One hidden turn or mirror swaps the rows below in pairs. Which row is each named row swapped with?
The rows were stretched afterwards, more along some directions than others.
Sel: -1.44 0.51 -1.85 2.97 -2.46 1.53 -3.46 0.31 1.64 -3.45 2.80 -0.61 -1.96
 -3.04 -4.49 0.77 -3.19 5.14
leba: 0.74 -0.25 -0.76 1.08 -3.72 0.35 -1.90 0.07 0.25 0.47 1.21 -1.05 0.86
 -0.97 0.22 1.41 0.49 -0.26
Dizu: -1.61 -3.16 -0.84 -1.03 1.64 1.73 1.57 -3.59 -1.10 -1.85 1.86 -0.78
 -1.20 -0.23 -1.62 -0.86 0.83 1.83
Sapos: -2.38 -1.94 -0.96 -1.31 -0.56 0.79 2.13 -0.35 0.38 -2.45 1.39 -2.92
 -0.66 -0.71 -1.57 -0.01 -0.88 2.99
Kosa: -1.44 -1.95 -1.65 0.64 -0.23 1.26 -0.43 -1.72 -1.83 -3.43 2.15 0.63
 -1.65 -1.90 -0.50 -0.30 -0.25 4.89
fuzo: -0.92 -1.91 -0.48 -1.00 -1.06 0.69 1.22 1.17 2.19 0.26 0.40 -2.38 0.95
 1.28 -1.69 -0.64 -2.51 -0.42
fulo: -0.52 -0.69 -2.70 1.81 -1.63 3.34 0.27 -2.53 -1.14 -2.69 0.60 -1.22
 -0.11 -0.60 -3.00 0.00 -1.07 2.54
lelem: 1.84 -2.72 -0.35 2.80 -1.13 0.39 -1.64 0.51 -0.59 -0.50 0.45 0.46 -0.10
 -2.12 0.23 2.03 -4.33 1.99
gekin: -1.20 -2.38 -1.58 0.29 0.60 1.01 1.26 -0.37 0.33 -0.20 1.93 0.12 -1.73
 -0.82 -0.66 0.37 0.40 1.85
Nabes: -1.58 1.51 -0.62 1.51 -1.94 1.23 -1.62 -0.80 1.34 -1.28 1.27 -1.43 0.40
 -0.78 -2.22 0.02 0.06 2.02
Sutaf: -1.02 -1.81 -2.89 -0.33 0.90 2.63 -1.07 -2.63 -1.40 -3.93 1.70 1.69
 -1.44 -0.82 -1.56 -1.15 -0.90 4.06
dedez: -0.21 -0.31 -0.99 1.27 -1.74 -0.09 -0.56 0.82 0.09 -2.44 0.22 -0.41 0.11
 -1.59 -0.11 -0.82 -2.98 2.11
bog: 0.70 -1.14 -0.29 -0.84 1.45 -0.11 -0.76 -0.66 -2.99 0.37 -0.95 0.71 1.91
 1.21 0.89 -0.04 -2.28 -1.90
monu: -0.59 -2.01 -2.85 -0.04 0.66 2.63 -2.12 -1.58 0.57 -3.39 2.09 1.81 -2.36
 -1.17 -2.24 0.01 -0.43 3.86
Kovum: 0.85 -0.90 1.40 1.30 0.78 -0.39 0.04 -0.83 -3.49 -0.35 -1.08 -0.64 2.23
 -0.70 -0.11 1.10 -3.53 -0.60
nedes: -0.70 -1.54 -0.40 1.05 0.19 0.42 0.88 -1.90 -2.88 -1.88 -0.05 0.66 -0.07
 -0.07 -0.13 -1.06 -1.81 0.98
Pugi: -0.22 -0.12 0.06 2.43 -1.98 0.81 -2.93 1.62 1.81 -3.39 1.55 -1.26 -0.37
 -3.62 -2.37 1.25 -4.30 3.81
dur: -1.21 -3.05 -0.77 -1.51 0.75 0.58 2.14 -1.66 -1.82 -1.61 0.97 -2.62 0.13
 -0.56 -0.46 0.19 -0.56 0.46
Zur: -0.84 1.21 0.59 2.91 -0.99 -0.16 -3.00 -0.23 -0.74 -2.34 2.56 -0.23
 -1.58 -4.26 -1.85 2.06 -1.58 5.53
Led: -2.10 -0.48 1.88 0.59 1.37 -1.28 -1.27 0.07 -2.82 -2.49 1.75 -1.03 -0.12
 -3.57 -0.29 1.24 -0.85 -0.15
sima: 1.70 -0.86 -2.24 2.44 -0.55 2.24 -0.48 -1.14 -1.75 -2.46 0.31 0.74 -0.59
 -1.95 -0.15 1.39 -2.57 3.70
Soze: 0.14 -1.11 0.27 1.02 -2.72 -0.39 -0.03 1.91 0.68 -0.68 0.49 -3.03 0.85
 -1.70 0.96 1.04 -3.15 -0.22
zeril: -2.42 0.41 0.18 0.30 0.36 -0.35 -2.91 -1.09 -2.54 -2.26 1.88 0.26 -0.41
 -0.25 -1.13 0.01 0.75 -2.46
Pon: -1.38 0.40 0.28 0.72 -1.02 -0.05 0.00 -1.13 1.38 0.63 1.85 -2.50 -0.29
 0.03 -1.95 0.40 0.24 1.00
diri: -0.64 -0.79 0.03 -0.74 -0.17 1.77 0.32 -2.35 -2.98 -3.12 0.12 -2.17 1.44
 -0.69 -1.19 -0.12 -1.22 1.07
zuvi: 0.88 2.14 -1.00 3.88 -0.65 1.59 -1.84 -2.34 -0.51 -1.34 1.09 0.59 -1.01
 -3.17 -1.29 1.40 -0.74 3.50
tene: 0.65 -0.98 -1.88 1.06 0.65 1.43 -2.48 -2.11 -3.14 -2.15 0.10 2.09 0.40
 -0.09 -0.39 0.27 -0.14 -1.08
dusu: -1.12 0.37 -0.51 0.26 -2.00 0.74 -1.79 -0.56 -0.63 -1.54 0.97 -1.71 1.16
 0.58 -1.36 0.13 -0.62 0.55
zakol: 1.23 -1.58 -0.07 2.39 -1.91 -0.12 -0.48 3.03 2.46 -0.26 0.65 -0.36 -0.84
 -2.61 -0.32 1.19 -4.50 4.44
sifov: 0.40 -1.73 0.48 0.00 0.08 0.03 -2.02 -1.96 -3.58 -1.68 1.06 0.13 0.64
 -0.83 0.76 0.88 -0.67 -0.17
Lag: -0.89 -1.59 -1.85 1.06 -1.14 1.39 -0.79 -0.60 -0.93 -4.84 2.46 -0.28
 -1.80 -2.85 -0.47 -0.27 -2.32 4.58
gudu: -0.28 -0.13 1.49 0.94 -2.51 -1.32 0.42 0.17 -0.99 -0.77 0.84 -2.68 0.84
 -2.01 1.50 0.48 -1.49 1.83
nol: -1.05 -2.44 0.73 -2.24 1.16 -1.12 0.45 1.35 -2.26 -1.88 1.02 -0.69 -0.05
 -1.34 1.49 -0.32 -2.27 0.02
lefov: -0.31 -1.19 1.22 2.22 -0.82 -0.45 -0.92 -0.22 0.83 0.95 0.89 -2.23 0.64
 -1.57 -2.33 2.35 -1.73 1.60
misil: 1.69 -3.46 -1.98 0.82 -1.47 0.84 1.56 -0.83 -0.69 -0.81 1.00 -0.05 -0.23
 -0.84 0.71 0.79 -1.70 2.39
Mov: -3.30 0.42 1.40 1.11 1.14 -0.85 -2.01 -0.12 -1.34 -1.58 2.79 -0.81 -1.13
 -2.68 -2.06 0.96 -0.64 0.52
sokat: 1.16 -2.22 -1.70 -0.93 -4.12 0.47 1.40 0.91 0.68 -1.16 0.18 -1.94 0.99
 -0.42 1.13 -1.09 -3.50 2.32
surul: -1.08 -1.68 -0.40 1.14 0.39 1.33 -1.47 -1.57 -0.27 -0.87 1.40 -0.35
 -0.44 -0.58 -3.20 2.13 -0.07 2.15
rer: -0.19 -0.32 -0.50 0.71 0.03 2.10 -2.28 -1.72 0.19 -4.22 0.94 -0.41 -0.05
 -2.48 -2.87 -0.72 -3.66 2.44
vaz: -0.11 0.24 -1.77 0.76 -2.40 1.81 0.83 -0.21 2.50 -0.82 0.15 -1.78 0.03
 0.09 -1.37 -0.27 -1.03 2.93
vovi: -1.39 -1.50 0.89 0.24 1.42 0.92 1.37 -2.13 -2.92 -0.85 -0.29 -1.28 1.40
 0.11 -1.47 -0.27 -2.03 -0.62
kage: 0.77 -1.99 -1.65 -1.17 -0.25 1.29 0.84 0.68 -0.99 -1.16 0.15 -0.95 0.28
 0.27 1.04 0.20 -1.16 -0.81
zipo: -2.39 -1.02 1.69 -0.11 0.69 -0.97 0.12 0.48 -0.72 -0.97 0.91 -1.39 0.51
 -2.63 0.40 -0.14 -0.13 0.06
ravum: 0.40 -0.54 2.12 0.92 -0.34 -1.07 0.54 0.83 -1.68 1.76 -0.66 -1.37 1.97
 -0.51 1.17 1.52 -1.04 -1.29
Zuza: 1.07 0.37 -0.60 3.73 -2.51 1.32 -2.63 -0.66 -0.25 -1.31 0.80 -0.35 0.60
 -1.10 -1.57 1.62 -2.55 2.31
Sageb: 0.26 -1.28 -0.01 0.34 -3.50 -0.35 0.22 1.37 1.90 -0.22 1.18 -3.24 1.41
 -0.55 -0.45 0.86 -1.68 -0.42

Soze swaps with -> lelem
vovi swaps with -> Mov
zeril swaps with -> nedes
Zuza swaps with -> Lag
Kosa swaps with -> dusu
rer swaps with -> zuvi
dur swaps with -> lefov
sima swaps with -> Pugi

